A single turn carries every row of the set below to another of its rows. Some are shown first; where does it send the rows asked next?
j326: [-3,-7,-21,-7,7,-3,2,-15,7,-10,-11,2,14,8,8,-5,3,-5,-2,-20,13,-7,27,-5,1,5,-22,-8,-2,3]
j851: [26,-1,-16,-1,19,-11,-1,-8,7,-11,7,2,-2,11,15,-15,11,3,4,-28,9,-6,8,4,-5,-17,-31,9,-5,0]
j116: [7,-12,-21,8,7,-2,3,-12,18,-31,3,-5,-4,0,12,-3,-5,-9,3,-6,-1,15,12,-10,3,-14,-11,4,14,-2]
j245: [-11,-18,-8,-1,0,1,-1,-1,1,14,17,-6,-11,14,1,-10,4,8,6,-16,4,5,-6,-10,-8,-8,1,1,9,-15]
j396: [10,-4,4,-7,17,-3,1,-31,7,-14,0,-5,16,3,16,-4,6,6,17,3,16,-19,2,5,-7,5,-7,4,5,-8]
j153: [-8,-25,-3,-1,3,8,-2,-7,2,13,16,-4,-12,19,2,-14,6,4,11,-4,6,-6,3,0,-10,-16,-2,2,8,-14]
j788: [6,2,-8,-5,17,-4,1,-22,8,-27,6,-15,15,-2,6,5,-1,5,13,0,8,-5,-9,-12,-5,8,-1,12,2,-7]
j697: [-8,-23,-8,7,11,6,2,-5,-2,9,15,-16,-10,19,-4,-8,4,4,5,-14,8,-2,3,-5,-11,-8,4,11,10,-11]
j982: [-7,-14,5,6,2,3,15,-3,-1,-10,-4,-11,1,4,-1,-22,17,11,21,-19,-6,-12,-13,4,3,-5,-14,-9,-6,5]
j182: [24,-4,-11,-1,17,-14,-6,-9,3,-13,13,5,-5,4,19,-16,11,8,1,-26,6,-2,5,0,-4,-18,-30,7,2,-8]
j582: [14,4,1,-14,7,-7,-1,-24,13,-13,10,0,8,-7,20,-1,2,10,17,-4,10,-2,-17,-1,-9,-3,-11,5,-4,-8]
j65: [-5,-16,3,10,3,6,17,-4,1,-13,-2,-18,-3,0,-4,-15,13,8,20,-20,-7,-5,-15,5,-3,-9,-12,-1,-9,10]
j718: [10,-6,-25,2,5,-1,4,-7,25,-29,0,-3,-3,7,11,-7,-3,-12,9,-5,-1,10,9,-7,5,-18,-16,3,8,2]
j920: [-10,-18,2,5,2,10,13,-4,-2,-17,-3,-15,1,5,-7,-17,13,6,21,-11,-8,-14,-9,2,1,-8,-13,-5,-10,8]
j766: [-3,-15,-14,-6,9,-1,-4,-20,-1,-11,-6,4,12,3,10,-5,2,-1,-6,-16,13,-9,31,-4,-3,2,-23,-6,0,-1]

j182 turns into j116
j396 turns into j582
j718 turns into j326
And these:
j697 turns into j153
j920 turns into j982

A single turn carries every row of the set below to another of its rows. Some are shown first; where does it send the rows asked next?
j814: [-7,-10,-22,8,-5,-15,7,-1,11,-3,12,2,-2,25,14,-8,-25,-10,-9,4,12,15,14,-7,-1,-10,-10,-11,3,10,-19,16,-9,2,2,13]
j701: [-6,-11,5,1,-2,5,-9,19,-15,5,16,1,-4,-2,0,-15,4,-13,-22,12,8,9,-20,0,2,-2,1,4,-14,-2,-9,-5,-2,3,9,24]
j190: [10,-21,-16,16,6,-9,-8,-19,9,9,4,5,-10,4,17,-11,-27,-17,-14,8,8,8,-3,-2,3,-7,-18,10,8,14,-18,11,4,11,8,-3]
j712: [-13,-9,7,24,-6,11,-9,1,-21,9,17,-2,14,-7,-7,-11,-5,-14,-22,18,6,6,-8,-4,5,-3,-2,12,-1,3,-2,-8,-9,11,13,16]
j782: [12,-13,-24,12,1,-13,-8,12,0,0,14,-8,-7,4,13,-11,-34,-12,-18,-11,-3,-1,12,-1,-7,4,-1,-16,3,15,-23,-2,2,16,13,10]
j972: [15,-7,-12,11,-10,-10,5,-3,17,12,1,-19,-12,0,15,-16,-22,-7,-23,12,14,5,6,-16,-12,-6,2,1,19,13,-15,-3,-9,4,10,-5]
j93: [-11,-6,9,4,-5,-3,-2,8,-13,0,14,-2,7,-11,-3,-15,7,-2,-24,16,8,13,-6,3,8,-5,-3,1,-6,8,-1,6,-15,8,19,25]
j23: [10,-15,-16,3,12,-4,-5,-10,8,-5,1,0,11,19,11,-23,-36,-10,-21,10,4,-2,10,-10,-11,-8,-8,-9,6,15,-13,-13,-17,6,21,1]
j627: [-15,-1,9,9,6,18,-2,5,-11,6,4,-1,11,-4,-8,-15,-1,-11,-27,7,4,7,-9,-1,-2,-1,-4,-10,-6,-2,-6,-5,-3,-5,22,22]
j319: [9,-22,-17,17,4,-8,-4,-24,8,7,5,0,-4,3,15,-13,-31,-16,-18,6,3,8,-2,-2,3,-9,-17,11,8,15,-20,9,8,10,7,0]
j295: [-5,-6,6,4,-2,10,-8,17,-13,4,14,4,-4,-3,-2,-16,3,-13,-21,9,11,6,-18,3,3,1,-3,5,-11,-2,-9,-8,2,9,9,28]
j603: [8,-22,-15,15,6,-14,-6,-19,8,10,5,-1,-7,-4,18,-12,-28,-16,-18,8,6,8,-2,-1,3,-9,-21,9,6,13,-20,8,7,10,7,0]
j414: [-11,-11,12,20,-7,12,-12,1,-16,6,15,-3,11,-6,-8,-13,-7,-8,-25,21,9,1,-10,-3,5,-2,-1,12,-5,2,-3,-7,-9,12,16,19]
j849: [-1,-9,4,18,-3,14,-2,9,-4,5,8,-4,4,-1,-7,-10,5,-6,-30,5,14,12,-8,-9,1,6,7,4,-7,5,13,-5,-6,10,18,25]
j736: [-11,-10,10,3,-6,1,-4,8,-14,4,12,-2,6,-8,2,-14,6,0,-25,22,5,13,-10,5,5,-4,1,6,-4,8,-5,6,-16,10,18,22]
j937: [9,-14,-23,14,0,-10,-4,10,0,2,13,-12,-6,2,13,-10,-35,-12,-22,-13,-4,-1,13,-5,-8,2,-2,-15,2,12,-25,-8,4,14,7,14]
j852: [11,-14,-27,10,-2,-12,-4,8,-1,1,16,-11,-3,2,13,-13,-36,-13,-19,-12,-4,2,8,-1,-7,1,-2,-12,3,13,-26,-6,5,17,7,10]
j825: [-6,-12,-25,7,-9,-15,9,-2,10,-2,11,0,0,23,11,-9,-25,-7,-13,2,10,19,12,-8,0,-13,-9,-8,5,12,-22,15,-8,6,-1,14]
j946: [10,-17,-17,4,15,-5,-6,-8,8,-2,0,-3,12,19,8,-23,-37,-6,-24,9,4,-2,10,-10,-11,-9,-9,-8,8,16,-10,-14,-12,9,21,4]
j613: [-10,-13,-23,5,-2,-15,6,-2,10,-2,11,2,-4,26,12,-8,-23,-6,-10,3,10,15,12,-7,-3,-10,-12,-10,4,9,-19,14,-5,5,-2,15]
j771: [10,-20,-15,17,5,-9,-6,-21,8,7,6,3,-7,0,21,-12,-28,-19,-15,7,4,7,-2,-1,2,-5,-19,9,6,13,-20,9,5,8,8,0]
j365: [13,-7,-15,11,-11,-10,8,-2,19,8,4,-20,-11,2,17,-16,-22,-8,-21,12,14,6,6,-17,-14,-3,1,4,17,13,-13,-4,-10,3,5,-3]
j986: [-5,-8,2,3,-1,7,-8,16,-16,2,18,2,-4,-2,-5,-17,5,-16,-21,9,8,3,-15,-1,2,1,0,4,-12,-1,-4,-11,0,5,6,23]
j708: [12,-13,-16,3,10,-3,-7,-5,7,-3,2,0,7,23,7,-22,-35,-8,-20,10,5,-3,11,-11,-12,-10,-5,-9,9,14,-15,-14,-15,6,19,0]
j685: [16,-9,-17,9,-11,-8,7,-6,19,8,4,-22,-10,3,13,-17,-23,-5,-24,7,12,6,5,-18,-12,-6,3,2,16,11,-14,-5,-5,1,5,-3]
j932: [-9,-10,-21,10,-7,-14,4,0,8,1,12,3,-5,22,11,-5,-25,-9,-9,3,12,15,13,-8,-2,-11,-10,-11,5,9,-24,17,-8,4,2,10]
j966: [-13,-14,8,21,-7,12,-10,5,-18,10,15,-8,13,-2,-5,-9,-5,-11,-26,20,7,4,-10,-3,2,-3,4,13,-3,5,0,-5,-8,13,18,15]
j255: [-11,-5,12,5,-9,0,-3,10,-10,2,12,-3,4,-8,-4,-18,4,-2,-25,21,11,9,-10,4,6,-5,-3,5,-4,7,-6,6,-12,8,18,28]
j762: [-16,0,9,10,3,18,-5,7,-9,6,5,-1,13,0,-7,-12,-2,-9,-24,8,11,7,-11,0,-2,-1,-4,-10,-8,-6,-6,-5,-1,2,22,25]
j318: [-4,-7,7,17,-5,14,-6,8,-6,5,9,-7,6,-2,-7,-9,1,-1,-28,7,15,6,-7,-6,-1,7,7,1,-7,2,10,-6,-5,15,20,26]
j815: [-2,-11,7,17,-3,18,-6,9,-6,6,7,-6,7,3,-3,-4,3,-5,-31,4,11,10,-6,-8,1,3,10,-1,-7,1,9,-6,-6,10,21,24]
j41: [11,-11,-24,14,-2,-10,-4,9,0,0,14,-11,-6,4,14,-10,-34,-16,-18,-11,-4,-4,12,-2,-8,6,-1,-13,3,14,-23,-6,3,16,9,10]
j454: [12,-9,-13,10,-11,-10,6,-4,17,11,4,-20,-10,3,16,-16,-21,-4,-24,13,13,7,8,-18,-13,-7,1,5,20,12,-14,-8,-10,5,3,-1]
j284: [11,-14,-19,-2,12,-4,-4,-11,8,-4,2,-2,12,20,8,-25,-36,-3,-21,6,3,2,8,-10,-11,-11,-8,-11,6,12,-15,-12,-13,4,18,2]
j391: [-13,-3,7,8,7,18,-8,9,-12,8,5,-3,10,1,-2,-12,0,-9,-25,7,3,8,-13,1,-3,-1,-1,-10,-6,-4,-6,-1,2,-3,20,24]

j966 turns into j736
j23 turns into j365
j319 turns into j825
And these:
j93 turns into j986
j946 turns into j454
j255 turns into j295
j708 turns into j972

